K202: [150 152 113 112 165]
K757: [ 78  85 107 160  81]
K444: [149 113 112 148  98]
next: [152 113 112] -> [165]
shift -1: [150 152 113 112] -> [149 151 112 111]

K102: [135 137 118 140 112 125 132 117]
K649: [146 133 142 134 149 139 132 139]
K249: [152 138 164 157 111 110 127 115]
K594: [123 125 154 153 171 149 126 147]
K121: [133 124 125 138 152 168 128 157]
K90: [113 124 169 168 152 138 124 121]
K159: [120 169 124 152 168 138 120 140]
K479: [132 126 140 147 196 168 135 140]
next: [138 152] -> [168]
shift -1: [124] -> [123]
shift -1: [152] -> [151]
next: [124 169 168 152 138] -> [124]
next: [152 168 138] -> [120]

K921: [ 89 164 129  93 114 111 128 129 132 132 133 168 128 181]
K435: [131 119 133 179 129 114 124 124 123 130 136 128 137 147]
K644: [ 84  97 124 128 116 133 135 132 136 130 123 135 110 133]
K419: [114 126 125  96 115 130 132 132 129 128 121 126  98  99]
K902: [149 164 123 166 121 143 121 130 127 131 133 149 130 104]
K609: [143 143 132  90 133 109 132 129 133 131 134 147 139 146]
K786: [104 151 123 165 123 135 119 132 129 126 128 151 135 152]
K650: [ 53 148 125  48 112 100 135 124 123 123 127 168 125 198]
K153: [203  78 128  85 150 116 133 124 128 129 126  71 130  84]
K172: [121 161 131 104 119 123 132 125 133 132 133 169 125 158]
K298: [ 97 122 128 168 121 132 127 129 128 128 129 137 107 134]
K741: [127 141 131  83 108 100 127 123 115 130 129 133 124 168]
shift +1: [ 96 115 130] -> [ 97 116 131]
shift -1: [133 109 132 129] -> [132 108 131 128]
next: [132 132 129 128] -> [121]
shift +1: [124 124 123 130] -> [125 125 124 131]
shift +1: [114 111] -> [115 112]
shift -1: [116 133 135] -> [115 132 134]
shift +1: [129 133 131] -> [130 134 132]

K753: [173 154 140 101 143 116 130 129 107  99 151 130 160  96 152 123]
K384: [116 113 142 142 124 143 154 149 145 141 166 138  94  96 105  92]
K901: [147 107 147 127 178 103 106 153 116  73 138 122  90 110 142  95]
K946: [101 143 116 130 132 109 160 153 117 153  81 141 168 112 105 162]
K916: [132 117 127 183  84 145 136 137 147 108 136 123 183 181 113  95]
K992: [147 107 147 127 178 103 106 153 116  73 138 122  90  59  81 126]
shift -1: [129 107] -> [128 106]
[147 107 147 127 178 103 106 153 116  73 138 122  90  59  81 126] -> K992
next: [127 183  84 145 136 137 147] -> [108]
next: [101 143 116 130 129] -> [107]

K143: [146 153 113 102  79 127 149 126 118  98 105 100 137]
K81: [105 129 148  86 153 147 124 162 120 177 149 153 116]
K129: [136 133 117 146 128  98  98  82 119 135 114 121 141]
K117: [112 167 156 153  77 126 112 119 105 114 138 131 113]
K50: [ 83 129 153  69 127 156 115  90 112 114 116 116 144]
K511: [107 147 141 123 141 122 137 121 165 111 153 105 117]
K186: [112 163 140 145 141 146 107 134 137 131 135 153 155]
K731: [131 129 144 116 123 114 138 100 140 114 149 109 106]
K467: [157 119  79 102 113 123 106 129 139 161 113 130 144]
K579: [129 129  89 115 114 107 164 135 153 153 124 123 131]
next: [149 153] -> [116]
shift +1: [126] -> [127]
shift +1: [149] -> [150]
shift -1: [153  77 126] -> [152  76 125]
next: [112 163 140] -> [145]

K268: [137 148 127 113 135 127 117 137 136 127 131]
K483: [127 134 131 126 141 118 107 132 128 133 135]
K179: [117 128 146 140 138 142 130 122 153 135 137]
K365: [108  95 116 188 145 135 138 113  98 123 182]
K758: [116 170 144 114 138 131 128 138 173 157 115]
K267: [129 132 122 121 133 131 123 138 171 147 137]
K521: [119 137 153 123 178 146 121 147 121 119 160]
K825: [126 120 149 123 108 153 101 135 103 116 122]
K215: [136 121 169 127 124 147 106 132 111 118 135]
K344: [159 121 150 121 130 139 104 117 106 147 138]
K745: [125 132 123 133 131 122 121 138 121 141 127]
next: [133 131 122] -> [121]
shift +1: [113] -> [114]
next: [132 123 133 131 122 121 138] -> [121]
shift +1: [118 107 132 128] -> [119 108 133 129]

